One turning vector, and how many ticks it has turned
The counts run from 0 to 483.
[ -2   5  21   6  -2  17  11  -9   9  -6 -22  10   6  25   4 -15   1  29
  31  44 -15   8  -6 -13  22 -19   4  39  18  12   6   9  30 -18  18   0
   8 -11  24  -4 -11 -18   9  -6 -20   1  -9  11  -7  23  -8  21  -3 -19
  15  30  -2 -25] | 219
[ -9  12  26  11 -20  29  13 -18   3   4 -24   0   1 -13   1 -22  -7  28
  23  35   4  16   6   8   7 -16   6  31 -11  -1  -1  16  33 -21  20   3
  19 -25  34  -3 -19 -12  23 -10  -7  -4  -5 -20   4  -2 -19  29  -3 -44
   7  10   5 -16] | 175
[  8  -3  34   3   7   0  30   1   6  -1 -22 -22  -4  -4 -10 -10 -18  38
   5  17  -5   7   9   6   0  -2  16  42   2  29 -18  10  38 -12   2   4
   3 -10  25 -16 -15 -21  20 -21 -35 -20 -11 -10 -10 -16   4  10   8 -20
  25  17   2 -26] | 245
[ -3  24  20   8  27  23  35 -13  -7   8 -15 -18   3  14  -6  -7 -21  34
  -7  22 -31 -12  -8 -19 -19  -9  29  38 -13  18  -3  20  22   5   0 -20
   3  -4  32 -22   4  17   5 -10 -24   0  -7  20   8 -16 -22   4  -2  -8
  -3  18   7 -33] | 266
[ 14  11  28  -6 -26  12  29  -2  19   9 -14   0   7   1   1 -17   5  18
  31   3  16   7  27  25   4 -19  17  52 -27   2   9  17  30 -25  16   0
  27  -8  13 -18   2 -19   5  -9 -10 -13  -3  -3 -14 -16 -11   9 -12 -22
  -4  18  12 -28] | 470
[ -8  27  26  13  16  16  33 -13  -6  -2  -5 -16  -4  19  -7 -13 -23  40
  -1  17 -21  -5 -12 -15  -4 -12  28  38 -12   4  -9  19  20   4   4 -21
   7  -1  28 -21   7  19   4 -16 -26   1  -3  15   5 -16 -18  14  -4 -11
  -1  18   8 -40] | 267
[-20  12  26   9   2  31  20 -23   3  14   4 -12  11   8  -4   2   5  20
   7   0 -17  12  15  25 -17 -13  26  49 -27   8   6  15  15  15   4  -4
  10 -16  30 -33   3  -4  22  10 -14 -21  -5  -4  -1 -21 -33  -9 -16 -14
  -4  12  23 -11] | 157
[  3  -7  32  18 -21  38  -4 -20  -4  16 -14  -4   8  -9   2   2  18  22
  16  41 -12  13  16   0  -8 -16  -8  21   3  -8 -15 -15  40  -6  19   4
   6 -10  28 -17 -21 -20  20  -5  -7 -15  -1 -30  -5 -11 -19  29 -13 -18
 -14  -3   9 -16] | 403
[ -4  19  27  -6  16  19  14  -2  -5  19 -15 -13  12  34  -3   4   3  30
  -6  32 -33 -16   8 -23 -25  -2  30  36   2  16  13 -11  25  -8  10 -23
   6  35  -2 -29   1  -5 -17   2 -10 -17   0   9  -5  -9 -20   3  -8  17
 -22  21   5 -30] | 308
[  0   9  18  -4  26  22  25  -3  11   8 -14  -1  16  32   6  -4   5  18
   8  26 -36   2   1  -5  -6  -9  14  56   6  36  17  14  20   2   4  -9
  -2   2  23 -22   7  -6   6   8 -31 -14 -12  29   1  12 -21  -5  -6  -2
   9  31   8 -20] | 227
[  3  18  27  -6 -10   8  19  -9 -16   9   1 -22   4  23 -11  -2   9  36
  -7  19  -6 -14  15  14  -8 -17  41  35 -12   2 -23  -6  19  -3  -5 -15
  30  -2   3 -27  -6 -25 -18   5 -20 -19   6   3  -6 -34  -6  11   0   5
 -32  16  20 -33] | 350
[  4  10  35  -6 -23  28  16 -13   7  26  -3  -7  10  11   5  -4  20  16
   9  14  -9  -3  25  12 -27 -14  29  27 -20 -11   8 -14  27 -11  16 -12
  26  16   0 -31  -3 -14 -13   8   7 -18   3  -9 -12 -28 -21   0 -20   4
 -42   8  12 -28] | 389
[  6   5  26 -14 -24  31   3   2 -16  24 -20 -10  18  -7  -8  -4  17  22
   1  29   9  -8  24  16 -20  -9  17  36 -19  12   1  -4  29 -23   9  -8
  25   7   2 -17 -13 -34 -10   7   4 -24   5 -22   0 -27 -12  13  -9 -12
 -39   3   5 -12] | 90
[ -4   9  38  13   2  14  22 -20  -3  10   7 -26  -2  20  -1   7  -2  37
  -6  15 -28  -6  12  -2 -15 -10  33  27   0 -10 -26 -21  27  16   0 -17
  11  12   8 -33  -8 -12  -2  -6 -21 -23   0  -5 -18 -32 -11  10  -7   9
 -21  12  19 -35] | 44
[  8  19  22  -2   5  13  26   5  -9  -1  -7 -17   5  37 -10 -14  -5  47
  -1  23  -9 -24  -3 -20   2 -20  29  34  -3   0 -11   9  27  -4   3 -29
  10   9  11 -23   7   4 -18 -10 -27  -1   6  22  -1  -7 -10  20  -7  -1
 -17  18   5 -45] | 1
[  6   9  23  -6 -14  34  10  -8   3  21   3   0  27  30   8  -4  36  13
  19  13 -15   2  23  13 -12 -26  20  42 -11   4  18  -4  17   0   7 -13
  19   2   7 -29   7 -20 -12  18  -8 -14   0  11  -7 -11 -22   1 -23   9
 -33  26  20 -24] | 117
[ -6  12  29   0 -25  27   8  -3 -16  11  -4 -15   8   3 -17  -6   8  38
   6  22  16   0  25  16  -6 -17  18  29 -12 -11 -20  -6  32  -5   9 -17
  21   6   9 -22  -6 -25 -10  -3  -9 -25  13 -24  -4 -30 -13  28 -17 -15
 -30  -5  15 -18] | 88
[-10   5  21 -12 -17  20   1  -8   2  18 -10  -8  15   0  -3  -3  18  18
  11  16   1  13  29  37 -10  -6  23  49 -15  21   9  -2  26 -16   7   2
  22  -6  10 -17 -16 -44   2  20  -5 -38  -4 -23  -2 -17 -15  -2  -5 -17
 -13  15  17  -2] | 433
[  4  14  18  -1 -18  38   0 -21  -3  13  -5   6  23  37   8  -6  43  19
  21  40 -15  -8  12   1   7 -31  17  26  -5  -3  10  -1  17  -5  13 -14
  21  -8  15 -22  -3 -16 -13  13  -4   0   4  14  -2   1 -25  18 -18  -1
 -35  23  16 -19] | 111
[-15  18  15  14   9  43  15 -15  -2   5 -17   2  13  12   0 -14   1  29
  21  35 -12   9  -6  -5   4 -23   5  40 -10   4  10  27  22   4  19 -14
   4 -16  38 -13   5  14  20  -6 -10  -1  -1   0  13  10 -35  22 -19 -30
   3  10   9 -17] | 185
[  9  12  38   4  -9   6  30   1   1   7 -27 -19 -15 -11  -7 -16 -24  37
   1  29   1  -4   3 -13 -11  -3  19  27  -8  -4 -16  -1  42 -23  18 -10
  13  16  14 -15 -17 -10   4 -31 -12  -8  -1 -20  -8 -17   1  29   5 -21
  -5   4  -8 -45] | 284
[  3   2  19   2   2  49   9 -12  -9  22   0  -2  29  26   0   3  40  18
  12  29 -22  -5  18   3 -12 -27   1  35  -4  13   9   1  18  11   5 -11
   7  -3  23 -30  11  -1   0  19 -15 -13  -4  12   4  -4 -30   7 -24   5
 -31  14  17 -11] | 113
[ -5  -6  18   0 -13  36   3  -4  -5  12 -18  -4  18 -17  -9  -1  20  20
  11  39  -1   9  20  24  -4 -12   0  42  -7  31  -3  14  30  -6   3  14
  15 -27  30 -11 -19 -29  21  10 -16 -24  -6 -23   7  -5 -17  19  -5 -30
   1   7  11  12] | 440
[  5   6  31 -12  -7   7  13   4  -2  13 -19 -20   5  16  -5   3   1  34
  -2  30 -14  -7  15  -1 -15   4  31  33  11  10  -8 -22  39 -20  11  -6
  15  28  -5 -18 -19 -37 -18  -3 -12 -31   0 -13 -17 -17   6  14   2   2
 -17   9   0 -30] | 318
[-15  13  20  19 -12  31   9 -36   9   3  11   4   7  21  13  -6  18  19
  22  22 -34  14   2  13  13 -29  21  32  -1  -6  -6   7  11   6  12  -5
  17 -34  30 -15  -8  -8  17   4 -12  -1  -7   8  -3  -6 -25   9  -7 -15
  -5  27  24 -12] | 148
[  1  14  39   7   4   5  34   2  -3   4 -16 -29 -11  -4 -17  -9 -26  43
   4  11   6  -6   8  -5 -13  -4  24  37 -16  -1 -17   5  34  -8   9 -18
   9  18  14 -24  -1  -3   7 -25 -16 -14   0  -8  -9 -26  -4  14  -4 -16
  -4   1   4 -40] | 278
[ -1  -1  24   9  -4  47  13  -8 -10  13  11  -5  28  28  -3   4  37  24
  15  27 -15  -2  17   3  -3 -30   0  36  -5   0  -2   0  20  21   2 -17
   6 -11  25 -33  12   0   7  11 -21 -11   4  10   1  -6 -30  15 -32   3
 -26  11  20 -12] | 114
[ 10  -8  31  -1  15   3  28   3   6   7 -29 -22  -2 -10 -10  -6 -13  30
   1  14 -14   4  11   8 -19   5  11  51  -3  39 -11  12  39 -14  -2  11
   3  -4  26 -19 -12 -21  20 -13 -32 -23  -9  -2  -6 -14   2   1   8 -14
  19  13   5 -17] | 244
[  1  11  36   1  -6   8  15 -19   2  20  -3 -19   0  18   3   7   5  23
  -9  17 -25  -8  17   5 -24  -1  43  30  -4   2  -8 -20  28  -8  10 -10
  21  17   0 -28 -15 -26 -12   6  -6 -22  -6  -3 -15 -30  -9  -1  -1  11
 -33  19  17 -34] | 46
[ 13   2  23  -9 -22  37  -2  -1 -17  30 -31  -2  20 -12  -2  -6  29  19
   2  47   1  -8  21   9 -25 -14  -2  25 -10  20   0  -1  35 -22   8   6
  16  -3  17  -8 -17 -29  -6  12   2 -15   1 -22   7 -14 -16  24  -6 -14
 -34   2   0  -4] | 96
[  9  -6  22  -5   8  29  12   2  11  12 -38   6  14   9   8 -13   5  18
  20  43 -24   7  -2  -7  -3  -4  -4  44  11  41  21  11  38 -22  15   9
  -3  -4  28  -7  -9 -15  15   0 -16 -12 -15   4   1  23 -14  12  -3 -16
  17  19 -12  -7] | 216
